The rows of T fall into 3 groups, and each row is roughly a mix of its group's hidden directions; some rows fit no group.
T, 108 rows:
[[-39 -38 -13 -11  16  50 -47  17  -6   6]
 [ 42  59  37   3  12 -12 -23 -11  -8  31]
 [-42  37   8   7   8  40 -18 -20 -47  27]
 [  9 -13  -4  -1  31  36  72  22   3 -18]
 [-60  -2   9  18 -19 -60  13  -2  18 -12]
 [-70 -38  12  10 -11   0  31 -19  20 -10]
 [-46   7  59  18 -33  -2   1 -35  -4 -15]
 [ 20  10  -4  23  51   7   2   2 -61  33]
 [-30 -50  35 -22  -5  15 -27 -45  18  12]
 [ 20  38 -25 -14 -13  30 -46 -33 -24  32]
 [  7  15 -22 -77   1  -3 -14   6 -26 -30]
 [-56 -25  14  12  23 -23 -30 -19  -9  45]
 [ -9  71   7 -10  13  -6 -15  52   4   9]
 [ 26 -22   8  19 -16 -24  20  15 -71  21]
 [-18  -9  14  11 -14 -24  -6 -37 -68  33]
 [  9 -30  30  15  22  -5  -8 -11 -16  74]
 [ 14 -23  13  24  30   6  19  13 -66  36]
 [ 72  15   0  -4  -8 -35   4   6  42   0]
 [-34  41  24 -16  17 -12 -21 -11  53  33]
 [  2  14  11  -1 -73   4   5 -40 -20  31]
 [ 22  28  12 -72 -10 -14   5  11  11 -37]
 [ 46  15  -4  54  -7 -32 -29 -21 -22  20]
 [-26 -23  60  28 -35 -30   2 -22 -14  11]
 [-19  -8  28 -10  -5 -13  45  14  69   7]
 [ 58   9  17  10   4  24 -10 -42  -1  47]
 [-57 -52 -15 -35   8 -29  -3 -10 -12  -5]
 [-43 -49 -18   4 -28  54   2  12  -9  -3]
 [ -7  -6  -4  59 -35  -4  18 -50  14 -27]
 [ -9 -60  46   1   4  23 -27  38   2  -3]
 [-26  47  -4  28  12  26 -47 -19 -34  17]
 [ 35  10 -48 -37  40   0   6  41   3 -13]
 [ 19  18  27 -26  59  31 -41 -16   5  -9]
 [  4 -55  20  28 -15   6  31 -50  10  23]
 [  1 -11 -65  -4  -1 -17   4  40  44 -19]
 [ 35 -29   8   8  19 -54 -14   8  42  33]
 [ 14  39   2  31   9 -17 -43 -33  46  20]
 [  6  26 -23  12  71   1 -20   9  20 -36]
 [-32  29  23  17 -34 -32  52 -12  -5 -27]
 [-57 -16   1 -36 -13 -12  18 -31  39 -27]
 [ -5  11  -7  17 -14 -26  23  66 -42 -24]
 [ 30  39  19 -10  18   8 -57  14 -14  41]
 [-42  -5  20  35 -47   3 -26 -38  28   3]
 [ 36  10 -17  35   4  23  30  -3  49 -42]
 [-51  -6 -40  18  -1   9  46   5 -25 -33]
 [-11  37 -18 -31  36 -50 -26  -2 -30  20]
 [-23 -41  23   0   0  42  30 -42  32  19]
 [ -4 -62 -22 -39 -37 -19  -4  -9  27  10]
 [  8 -24 -14 -65  10  37  21  22  14 -31]
 [ 35  20 -13 -44  33  33 -40  17 -21  16]
 [ 19  10  32 -24  45 -51 -39  16  -5  12]
 [ 80 -15 -10   5  10  13   2  12  36  -3]
 [ -1  25  19  26  40  46 -36  37 -22  -1]
 [ 42 -16 -33 -50 -43  15  -9   5  20  18]
 [-51   3 -16 -25 -19  -6  13  14 -46 -46]
 [ -7 -21 -14  -3  20 -36 -12  69 -35  -2]
 [  1  50  13 -17  16  -3 -36 -50 -10  38]
 [-20 -59 -25 -11  -2  -2  -4  60  -8 -16]
 [ 16  18  38 -38  42  14 -13 -13  40 -35]
 [ 14  -8  20 -11  74  37 -31   4  -3  -5]
 [ 29  -8 -22  14 -21 -60   4   1  52  15]
 [ 30 -18   2  50 -12  57  17 -34  -9   3]
 [-45 -24  17  -2 -43 -11  45 -25 -30   6]
 [-15 -24  10  39   8  63  13  -1  23 -38]
 [ 16   3 -29 -50 -15 -32  -3  45  39  11]
 [ 44 -13  20 -28 -30 -50   0 -21  31  22]
 [ 47  -8 -27 -34   4  -1 -41 -49 -12 -11]
 [ 47  34  -5  32  18  48 -32  -3  -7  22]
 [-16  52  -1 -12  -6   6 -22 -24 -45  48]
 [ 19 -16   0 -40  41 -19 -27  47 -35  -8]
 [ 65  20 -14  21   3  -1  14  14  48 -24]
 [-36  25 -30  30  14   3 -35  42 -25 -31]
 [ 15 -24 -12 -30  -7 -27  47  40  36 -29]
 [-50   0  34  22  10  -7  19  39 -16  45]
 [ -8 -23  20  47   4 -30  60  10 -24  13]
 [-28   1 -21  20 -50  22  50  10 -37   0]
 [-31  13  25  27   3 -15   3 -25  63 -35]
 [-14   1  23  -7  19 -45 -16  30 -65  -5]
 [  6  21 -27 -19  28  34 -64 -13  12  25]
 [  8 -46 -23   0 -29  25 -52  -3  21  35]
 [ 24 -13  -5 -30 -12 -77  12  24  -2   8]
 [-53   6 -15  25  26 -15 -49  25 -30   6]
 [-13  -2   7  -3   0  53 -62 -24 -26  20]
 [ 12  -8 -49  -2  -6 -35  26  48 -38  11]
 [-44  -5 -16 -48  22 -31 -47 -18   7  -5]
 [ 29 -31  22  43 -23 -14  48  10 -27  21]
 [ 28  23  35 -23  15   1 -52 -30 -32  24]
 [-52 -19 -20  24  21  21  35  -2  -5 -49]
 [-35  28   5  22  63  18 -19  -1   9 -37]
 [ -1  22  30 -23  16 -29 -40  20 -43  41]
 [ 18 -25  57  35  15  16  10  38  13 -30]
 [ 16  -6 -17 -38  -7 -26  21  28  58 -37]
 [ -4 -24 -32 -17 -40 -25  21  30  50 -24]
 [-23  53   9 -35  39 -33 -33 -10   7   5]
 [ 52  13  16  -2   3  62  30  18   9  17]
 [  2  38  -5  63   0  31 -16  20 -39   4]
 [-27   5 -14   2  21 -56  -2  43  13 -45]
 [-20  -9   4  47 -50   6  43 -25 -11  27]
 [-32 -17 -47 -31 -49  -2   4  -8 -25  32]
 [-45 -19  -3  26 -15  19  36  -1  44 -41]
 [ -6 -27  27  46  28  11  48   1 -36  21]
 [ 36  -1  20  20 -20 -23   5 -30 -36  58]
 [-30   7  41 -16 -42 -45  16   0  10 -38]
 [-25  20  -7  53 -22  -3  -3  -5 -63 -13]
 [ 21  30  29  -2  -4   0 -27 -57  48   8]
 [ -2 -22  22 -33   6   0 -43 -54  34  22]
 [-49 -42 -17  18  -9  47  17  21 -12 -26]
 [-35  19   5  14  34  55 -40 -24  10 -18]
 [ 15  10  13 -10  23  47 -41 -40  44   4]]

Here is one row of each group, with its name. Which group are the others in?
[-69 -25 -10   9  28  29   0   8 -28 -24]
<72>
[  7 -18  -3  22  74   1 -34  21 -22  11]
<62>
[ -9  -1 -15  75 -21  -9  10   0  22 -40]
<56>

[-25 -70 -15 -37  22 -21 -12  -1  14  -7]
<56>
[-32  25 -11  14  50  48 -35   7 -20  -6]
<72>
[10  7  8 -1 36 11 -4 63 51 19]
<56>
[  5   5   9  -7  60  11 -48 -29  38 -11]
<72>
[ 19 -27  55 -26  17 -21 -46  -8  21  20]
<72>
[-24 -12  23   6 -54  11 -41 -37  34   6]
<62>
[ 34  44  19  14  42  27 -47  12   6   9]
<72>
[-21 -17  56 -13  28  14 -45 -34   6  14]
<72>
[ 10 -63   6 -26   0 -43  -1  12  37 -19]
<72>
